In the rows, 128 means zero.
The rows of M fall into 4 groups, and each row is roughly a mix of its group's hidden directions.
M (140 x 11):
[[109 105 112 148  94 166 128 151 109 113 110]
 [ 80 145 132 126 125 151 152 130 100 148 155]
 [ 97 124 110  90  82 147 130 129 135 118 115]
 [103 112 108 132 162 156 101 116 107  98 140]
 [150 115  88 104 158 136 111 110 159 120 113]
 [160  97  94 124 144 122 137 129 136 166 152]
 [152 137 138 170 146 109 168 130 121 154 139]
 [126  84 130 131  88 151 119 115 152 143 150]
 [136 154 115 110 129 109 122 120 168 172 108]
 [166 113  93 126 135 123 166 123 162 132 127]
 [140  98  99 117 101 166 129 151 138 141 101]
 [120 119  81 133 180 142 124 116 119 117 125]
 [ 76 113 113 116 136 154 108 105 121 133 153]
 [120  99 130 130  90 141 145 157 114 112  89]
 [103 108  95 141 108 121 126  91 161 121 146]
 [ 99  75 117 127 158 133 126 145 131 118 107]
 [149 146 152  97 157 122 122 120 170 115 108]
 [101 140 107  90 112 126  94 126 127  93 115]
 [134 131 147 120 126  81 151 153 155  99 114]
 [136 134 171  93 138  98 103 130 137 142 106]
 [107 106  86 115 112 131 153 158 109 112 147]
 [145 136 143 151 105  96 154 142  86 123 111]
 [110 138  86 114 155 128 169 131 152 144 125]
 [133 141 102 144 114 153 132 113  99  87  98]
 [121 117 120 155 102 177 155 128 111 107 136]
 [127 108 139  91  93 148 118  88 144 119 128]
 [107  97  86 154 143 139 150 138 138 104 141]
 [115 113 139 151 121 143 166 139 155  93 156]
 [103 134 155 132 133 139 141  76 150 133 154]
 [ 89 113 111 100 146 113 140 137 143 149 166]
 [137  89  85 147 148 122 123 128 165 122 132]
 [124 148 115 136 156 118 146 134 150  71 126]
 [161 121 135 136 132 125 108 162  80 127 107]
 [145 102  92  91 153 129 155 106 122 122 133]
 [124  83  90 121 107 140 134 122 133 151  99]
 [120 145  94 127 168 131 162 115 130 148 156]
 [138 107 123 138 106 132  88  97 118 150  92]
 [147 116 115 163 123 159 148 104 156 102 147]
 [100 155 106 116 122 131 169 147 143  96 117]
 [128  96  90 157 143 146 106 107 156 126 120]
 [167 146 149 146 120 122 138 111 109 159 162]
 [140 167 129 121 164 111 116 112 152 144 162]
 [133 146 117 131 109 115 151 148 118  71 111]
 [ 88 152 173 119 136 138 131 120 111 149 146]
 [113 160 108 108 156 150  91 135 145 151 123]
 [162 142 150 161 124 132 104  99  93 126 120]
 [158 142 124 164 177 137 130 147 118 144 129]
 [ 94 138 123 113 137 155 142 118 136 135 182]
 [152 134 142 133 105 139 170 126 157  90 141]
 [127 103 142 108 111 108  74 107 110 123 124]
 [137 173 134 113 107 106 131 137 108 162 155]
 [141 170 101 148 149 147 160 142 131 151 135]
 [125 118  76 138 127 119 114 164 106 154 130]
 [168 148 113 144 157 120 100  99 127 148 115]
 [151 118 160 128 174 153 123 112 155 120 141]
 [139 110 143 142  74 139 135  93 139 112 118]
 [108 150 115 183 120 140 110 135 107 152 128]
 [120 141 117 112  86 124 156 127  95 155 102]
 [133 148  85 124 166 138 157 128 122 104 110]
 [117 116  98 111  80 143 100 130 107 143 113]
 [117 107 124 116  98 145 139 155  97 140  86]
 [126  98  81 134 116 111 113 168 139 139 123]
 [ 83 100 108 146 133 142 114 145 127 102 101]
 [132 155 156 108 142  88 134 130 148 149 159]
 [127 132 154 173  92 118  91 126 130 135 119]
 [138  93 150 148  84 124 127 110 100 123 112]
 [104 106 134 151 111 130 115 154 171  97 121]
 [139 113  99 128 104 129 170  99 125  95 117]
 [142 168 121 129 117 114 170 129 115 116 165]
 [163 130 111 109 157 150 109 110 156 122  97]
 [146 130 172  95 120 122 140 156 132  96 114]
 [121 100  90 157 144 105 107 118 100 111 140]
 [135 149 132 151 143 163 102 112 149  96 102]
 [ 89 137 109 106 113 115 105 131 152  90 143]
 [110 107 106 121  89 147 151 144 135  96 103]
 [117 125 115 137 122 166 165 126  81 116 133]
 [116 145 177 141 110  97 126 161 115 133 133]
 [ 94 156 126 164 120 132 156 102 141 102 133]
 [143 136 135 132 144 106 115  87 156  96 158]
 [119 126 140 156  85 134 124 165  99 107 124]
 [117 103 133 113  78 117 142 127 100 129  95]
 [109  87 139 110  89 133 121 142 108 130  98]
 [144 118 149 139 124  80 167 145 121 107 126]
 [134 102 117  83 159 121 156 110 123 109 146]
 [111 130 105 142 120 136 164 147 108  79 126]
 [156 128 171 155 105 116 128 114 106 100 135]
 [147 110  96 101 111 127 176 112 129 113 117]
 [142 119 113 102 113 130 173 137 101 165 133]
 [122  91 130 111  91 132 144 166 145 111 112]
 [110  90 147 119  82 113 147 132 112 130 107]
 [128 134 139  87 115 147 140 123  98 136  83]
 [108 138  98 128 164 153 162 155 112 115 135]
 [121 148 123 137 172 123 143 152 145  83 123]
 [115 142 130 133 152 156 144 147  98 116 174]
 [110 137  95 180 143 109 103 114 123 126 129]
 [126 158 121 104 167 158 134 167 125 137 122]
 [125 134 114 133 105  93 157 120 116  83 104]
 [118 115 166  93 139 143 104 107 154 140 151]
 [144 162 177 103 128 119 150 115 111 115 128]
 [133 141 116 135 111 128 159 141 111  70 113]
 [159 139 159  94 164 154 136 130 116 123 112]
 [130 113 163 116  85  92 137 142 152 125 125]
 [115 130  99 176 149 102 102 106 122 125 131]
 [125 148 106 108 139 145  93 139 161 137  91]
 [161 112 123 134 104 102 103 161 115 113  99]
 [121 172 170 129 141 104 126 133 132 106 152]
 [164 148 115 127 144 111 103  89 150 151 133]
 [145 127  98 146 110 128 164 144 132  82 136]
 [130 126 170 131  84 140 113 118 113 144 159]
 [101 104 102 130 168 101 133 142 145 100 121]
 [141 110 118  89 143  83 141 152 118 147 138]
 [115 126 138 171  71 122 123 122 123 140 131]
 [127  90 107 160 119 159 144 133 150  98 131]
 [104 169 124 102 149 130 117 128 172 135 138]
 [142 153 163  88 146 138 161 139 139 119 115]
 [149 150 170 109 105 143 145 158 124 138 106]
 [115 173 147 137 155 116 126  96 125 125 160]
 [133 126  90 146 107 115  79 135 101 137 129]
 [105 132 173  96 145  95 115 147 130 137 116]
 [108 161 173 130 122 169 145 133 133 127 133]
 [118 143 135 118 168 123  93 168 128 153 138]
 [153 104 140 152 115 146 175 132 117 151 110]
 [129 135 110 155 166 144 104 154 152 132 159]
 [111 103 115  99  98 160  87 127 139 124 126]
 [162 104 158 138 164 146 118 106 149 114 136]
 [116 130  97 116 164  87 125 119 147 151 107]
 [177 159 129 139  90 132 121 109 144 124 133]
 [145 131 151 159 171 130 165 145 136 140 134]
 [120 134 104 101 181 124 151 143 109 132 143]
 [122 135 101 147 128 125 175 139 129  93 159]
 [142 106  90 104 163 105 125 102 136 148 135]
 [163 145 141 162 172 113 134 123 118 146 140]
 [138 139 147 117  98 150 162 156 153 112 154]
 [ 98 115 132 126  97 118 109 114 129 131  74]
 [118 159 171 113 139  91 115 124 157 125 135]
 [117 135 118 140 122  78  88 117 125 119 157]
 [139 129 137 159 112 155 132 106 159  83 124]
 [157 114 126 142 143 151  84 128 110 165 131]
 [163 127  91 123 142 136 156 115 169 134 135]
 [148 151 159  93 137  97 104 119 126 153 114]]
Which row in each list fits none of the groups? There is exactly one, and every other row fits one group, some only roughly.
  K934: [132 140 120 185 144 118  94 124 102 135 125]
  K174: [127  99  90 147 169 136 128  98 146 125 128]
  K710: [136 113 125 108 116 183 118 109 159 138 140]
  K264: [123 112  96 103 111 123 168 141 129 162 149]
  K972: [106 165 148 130 146 157 114 168 117 143 129]
  K890: [114 141 133 192 124 148 116 145 124 145 120]
  K303: [120  98 145 114  97 122 150 130 160  93 149]
  K782: [148 135 147 151 143 140  86 121  91 113 149]
  K32: [180 111 121 134 130 110  96 100 143 142 125]
  K565: [116  95 136 103  95 123 138 119 112 101  91]
  K365: [130 132 155 130 184 157 127 155 143 130 128]
  K901: [146 148 121 125 171  83 143 125 143 139 147]
  K939: [126 146 157 141 115 154 150 115 118  79 112]
 -> K890
  K90: [130  89 125 127  90 167 127 148 103 136 133]
  K991: [158 102 108 126 158 111 112 110 171 121 124]
  K453: [121 110 177 101 122 118 105 151 150 147 119]
  K883: [103 171 158 126 140 164 140 151 121 134 133]
  K618: [ 86 139 103 163 139 120 105 153 120 136 149]
  K15: [132 150 145 154  94 158  98 101 149 136 131]
  K716: [130 144 149 119  86 128 126 158 139 135  83]
  K437: [130 143 173 151 173 141 130 139 137 127 149]
  K65: [117 106 113 158 129 174 153 115 121 137 157]
  K73: [ 96 113 137  84  98 141 136 123 145 101 114]
  K441: [136 132 143 145 126 141 157 116 122 115 189]
  K221: [129 121 122 127  94 172 133 154 138 110  92]
  K116: [114 130  75 136 140 152 124 101 160 121 130]
 -> K437
  K457: [ 94 141 128 115 119 159  80 126 132 138 102]
  K328: [146 143 145 133 191 146 127 140 139 136 137]
  K319: [142 139 124 129 107  77  83 133 141 131 135]
  K820: [116 157  82 139 159 130 149 144 121 105 116]
  K949: [130 145 125 143 155 103 122  96 102 169 145]
  K251: [ 78 120 121 116 144 116  93 118 119 160 123]
  K981: [142 119 164  95 136 127 126 110 146  83 116]
  K761: [131 149 164  91 144  96 146 130 102 141 132]
  K105: [143 122 131 113  86 161 114 136 167 122 108]
  K430: [152 118  72 152 136 137 113 102 136 120 118]
  K624: [133 122  79 125 158  89 139 137 132 110 116]
  K161: [144 130 165  96 135 154 123 137 141  89 108]
 -> K319
  K769: [141 136 123  99 148 116 108 113  92 172 114]
  K307: [ 96 127 101 155 121 117 118 166 105 103 144]
  K384: [137 119  94 118 166  89 158 122 145 130 130]
  K210: [142 123 141  92 118  79 139 122 104 123 102]
  K800: [120 126 100 104 144 123 114 110 173 164 136]
  K960: [137 149 133 143 181 151 158 145 144 118 120]
  K746: [143 151 127 147 180 154 150 148 138 116 128]
  K316: [137 160 162 100 162 148 155 120 140 123 119]
  K72: [102 110 112 159 138 152 130 118 134  83 103]
  K89: [ 99 115 114 117 100 123 178 146 150 135 117]
  K377: [152 138 147 150  96 127 136 159 100 113  95]
  K569: [119 131 144 134 106 144 168 156 119 140 172]
 -> K210
  K226: [149 143 146 117  76 116 121 165 123 141 123]
  K926: [105 135  98 169 120 114 126 125 109 168 143]
  K333: [109 107 133 104  83 104  97 107 113 129 131]
  K306: [137 130 150 134 127 115 124 117 188  95 132]
  K911: [105 156 152 163 127 113  93 137 104 115 142]
  K380: [124 159 134 146 152  82 148 142 104 117 110]
  K75: [157  93 121 117 106 101 127  95 146 105 114]
  K43: [135 133 149 140 191 139 135 147 144 132 141]
  K245: [107 135 138  80 118 168 142 119 154 134 130]
  K375: [140 110  73 160 114 142 126 139 130 105 119]
  K215: [154 158  99 144 109 126  89 101 139 136 116]
 -> K911
  K619: [148 161 128 130  92 112 144 153 133  88 122]
  K673: [134 139 142 119  70 126 129 166 110 130 120]
  K325: [123 146 117 135 112  95 163 143  93 122  95]
  K695: [139 143 125 150 152 108 120  89 105 165 143]
  K235: [130 107 124  81 111  98 157 116 104 127 114]
  K382: [160 122 163 142 118 114 130 115 117 116 177]
  K395: [165 108  86 122 156 103 137 124 135 144 143]
  K554: [107 148 139 158 128 147 148 113 147 133 176]
  K386: [ 99 164 127 116 136  92 119 120 145 125 168]
  K334: [161  93 134 100 104 120 148  95 134 110 122]
  K983: [127 101 129 106 107 174 110 111 159 135 143]
  K220: [128 127 152  84 128 165 116 112 120 159 112]
  K285: [121 130 120 143 174  94 137 105 106 151 148]
  K574: [165 106 115 144 144 134  88  91 124 131 136]
 -> K235
  K435: [120 118 124 104  72 114 131 100 119 112 108]
  K558: [116 136 173 140  92 152 138 137 100 146 134]
  K621: [ 85 125 149  87 119 105 136 136 137 100 122]
  K209: [144 125 117 145 158 124 130  95 105 155 169]
  K930: [146 107 129 154 135 140 147 112 173  92 136]
  K528: [128 141 141 137 136 135  98 106  93 163 163]
  K871: [163 119  96 123 120 163 138 121 168 119 115]
  K536: [132 107 127 135  97 178 120 136 100 152 143]
  K463: [101 114 154 100 119 121 159 141 126  98  96]
  K290: [172 139 138 159 137 103 115 108 102 144 112]
  K373: [120 106 137 141 127 131 151 143 153  70 117]
  K366: [154 162  99 132 136 120 158 105 109  96 134]
  K456: [122 122 133 128  72 105 107 106 101 125 143]
  K722: [130  94  97 113 121 114 170 137 162 126 118]
 -> K456
  K571: [132 144 135 130 179 161 155 152 144 124 125]
  K664: [119 143 119  98 163  81 113 135 113 141 110]
  K943: [130 161 173 120  88 130 128 134 124 144 152]
  K448: [140 161 168  95  90 136 121 131 136 134 125]
  K139: [109 122  97 173 125 121 102 139  94 111 126]
  K977: [106 143 141 179 124 138  91 127 138 103 131]
  K625: [144 119 139 121  81 167 108 138 149 118 109]
  K918: [136 135 135 113  95 121 105 110 174 161 121]
  K363: [156 147 126 141 127 127 140  98 162 131 174]
  K315: [129 136 116 105 144 131  65 132 107 122 115]
  K738: [147 121  81 127 141 102 131 105 158 104 115]
  K877: [136 137 138 110 162 184 112 127 148 135 138]
 -> K448
  K31: [136 110 105 130 160  85 120 111 114 141  94]
  K847: [ 93 133 132  93  87 104 138 121 116 111 110]
  K56: [130 161 180 114 141 134 124 138 128 101 152]
  K309: [111 106 105 130  69 122 145 121 125 111 114]
  K864: [136 152 104 114 164 102 140 124 168 125 106]
  K935: [161 128 151 150 118 112 157 113  98 138 162]
  K657: [103 107 151  92  94 139 120 112 151 135 152]
  K455: [110 122  83 119 124 117 162 130 110 163 145]
  K737: [ 92 132 145  81 112 155 150 121 148 128 129]
  K313: [138 110 125 117  91 146 169 156 153 114 119]
  K168: [176 141 157 147 111 127 120 144 118 121  94]
  K94: [140 150 109 149 154 117 125 156  98 103  95]
  K234: [128  90 115 113 124  77 130 139 105 145 144]
  K708: [153 128 111 143 132 156 161  97 109 141 163]
  K356: [ 96 138 128 100 133 124 134 169 163 105 116]
 -> K56
  K680: [120 155 174 124 121 152 123 109 163 108 118]
  K263: [120  95  84 145 101 100 127 125 114 142 146]
  K381: [ 98 157 123 116 118  97 118 170 109 143 141]
  K22: [123 122  95 134 169 155 116 129 101 138 161]
  K730: [102 155 130 134 169 115 122 106 104 148 157]
  K211: [154 120 169 126 127 113 131 109 119  80 114]
  K665: [139 141 113 151 137 113  91 110 139 143 175]
  K98: [160  97  99 167 145 116 119 146 143 120 116]
  K894: [114 118 121 105  98 153 103 140 112 175 125]
  K157: [121 153 139 107 150 128 118  90  94 162 123]
  K965: [ 81 119 111 112 141 139 119  96 149 144 154]
  K609: [ 89 107  90 155 157 148 116 118 128 130 131]
  K57: [134 101 149 140  91 103 124 130 125 104  87]
  K277: [108 137 161 163  94 152 120 135  98 134 133]
 -> K98
  K687: [142 153 107 104 169 144 118 120 105 148 156]
  K790: [144 152 163 128 120 149 157 114 101  94 116]
  K597: [131 113  89 130 166 151 122 149  94 114 131]
  K945: [107 162 148 120 136 130  80 146 137 118 101]
  K302: [110 119 115 119  87 120 153 152 125 161 158]
  K849: [124 121 136 105 158 114  95 116 133 120  78]
  K14: [110 149 112 131 156 144 140 127 126 183 148]
  K855: [167 130 118 129 148 103  87 117 146 141 101]
  K793: [115  98 147 134  89 160 132 117 101 138 153]
  K532: [100 145 136 134 147  72 126 143 128 104 141]
 -> K687
  K954: [ 99 153 105 130 153 107  98 158 136 107 145]
  K777: [160 132 113 164 139 131 110 100 136 153 162]
  K774: [124 110  95 135 177 152 113 133 148 121 150]
  K129: [141 131 135 137 182 164 148 148 145 120 127]
  K500: [163 165 157 101 115  99 129 124 124 114 111]
  K237: [135 147 146 108 128 129 125 125 104 183 157]
  K756: [150 119  92 148 125 138 123 140  78 131 105]
  K882: [138 153 111 141 136 151 167 110  96  97 138]
  K623: [139 108 160 116  97  85 119 156 115 136 132]
  K136: [103 125 105 156 153 100  95 144 139 104 145]
  K628: [ 90 122 156  92  97 139 147 124 149 137 137]
  K376: [116 149 144 120  85 133 142 162  91 124 119]
 -> K774
  K12: [124 105  77 155 116 139 100 137 138 118 109]
  K364: [129 134  97 103 133 106 168 168 119 144 125]
  K233: [130 144 151 131  89 126 129 135 112 176 102]
  K480: [165 112 100 162 128 129  86 111 138 127 124]
  K411: [180  95 135 145 122 124 108 133 120 108 104]
  K99: [150  89 150 108  89 112 135 100 132 120 130]
  K917: [118 143 104 120 168 145 135 124 125 139 179]
  K101: [151 126 100 124 160  86 151 134 152 139 114]
  K336: [131 121  65 148 126 137 132 137 108 104 121]
  K955: [125 139 117 120 152 134 114 157 137  89  83]
  K726: [178 143 151 109 121 134 112  96 119 145 111]
 -> K480
  K236: [162 152 112 127 151 106 117 107 169 135 109]
  K833: [149 156  99 176 152 115 140 139 128 134 142]
  K925: [127 144 105 110 162  83 104 114 121 133 105]
  K776: [ 84 151 145 116 116 142 165 157 115 136 128]
  K888: [147 152 144 139  85 155 140 125 110  94 118]
  K792: [148 119  95 162 130 105 110 135 105  96 106]
  K750: [138 149 144 121  72 125 130 165 113 125 122]
  K300: [ 85 128 157 156  98 106 123 125 137 130 154]
  K413: [137 105  77 144 134 108 125 126  96 153 136]
  K846: [117 166 110 151 157 149 125 161 113 104 121]
  K214: [143 128 125 153 121  98 156 164 131 100 158]
  K806: [130 105  88 143 143  92 113 146 104 152 137]
  K791: [100 117  74 148 120 131 108 114 148 138 145]
  K122: [134 147 161 128  88 100 138 126 155 119  99]
  K702: [122 114  92 165 124 134 122 137  78 125 133]
 -> K214
  K872: [115 139 120 143 176 140 105 167 135 106 131]
  K592: [127 128 134 105 135 112 134  86 168 161 145]
  K659: [133 183 130 117 127 108 101 106 107 131 110]
  K672: [148 140  97 127 147 109 171  99 125 116 106]
  K242: [118 137 178 111 104 157 157 119 119 136 140]
  K613: [129 148 100 120 164 137  83 128 141 128 101]
  K10: [160 146 153 124  84 115 140 150 141 101 135]
  K505: [118  98 137 138  90  86  97 120 115 119 128]
  K596: [141 133 151 107 152 157 162 153 146  98 126]
  K637: [121 121 162 133  96  94 113 116 133 165 147]
  K940: [126 102 148 113 137 106  95 140 169 157 125]
  K803: [128 125 169 148 113 111 107  88  97 124 131]
  K892: [115 150 121 144 154 167 128  83 146 118 123]
  K556: [ 95 150 141 136 125 154 132 163  91 106 121]
  K629: [141 135 130 169 172 138 146 154 146 136 146]
 -> K596
  K630: [127 128 152 104 132 125 143  91 163 167 137]
  K385: [126 144 121 152 160  97 153 149 123  89 115]
  K29: [116 146 129 133 155 125  72 104 109 145 118]
  K208: [ 93 131  92 107 148 115 131 116 170 132 115]
  K802: [104 166  89 119 152 135  96 111 134 130 125]
  K707: [117 125 161 129  84  96 130 130 145 112  99]
  K984: [159 152 110 152 168 128 105 134 108 153 132]
  K185: [155  97  92 128 150 121 131 124 144  92 105]
  K473: [159 120 133  75 148 104 137 131 149 139 115]
  K367: [130 168 112 146 155  99 157 139 129  98 120]
  K70: [134 171 121 118 162  96 126 120 164 134 117]
 -> K802
  K163: [ 90 122 137 151  87 125 139 149 108 134 156]
  K826: [102 131 184 116 125 117 142 147 138 147 150]
  K573: [ 97 146 131 106 128 115 108 141  83 157 112]
  K54: [138 112 136 119  81 165 106 141 143 116 105]
  K512: [160 110 136 101 138 148 175 149 142 137 123]
  K807: [151 155 115 119 158 108 104 142 166 129 103]
  K454: [120 132 110  99  77 122 129 108 103 117 103]
  K677: [114 136 138 126 144  85 110 117 106 173 144]
  K339: [128 151 133 126 115 119 122 100 115 184 155]
  K391: [108 122 142 117 100 127 149 181 118 141 151]
  K728: [155 111 113 118 110 182 136 112 124 151 113]
 -> K512
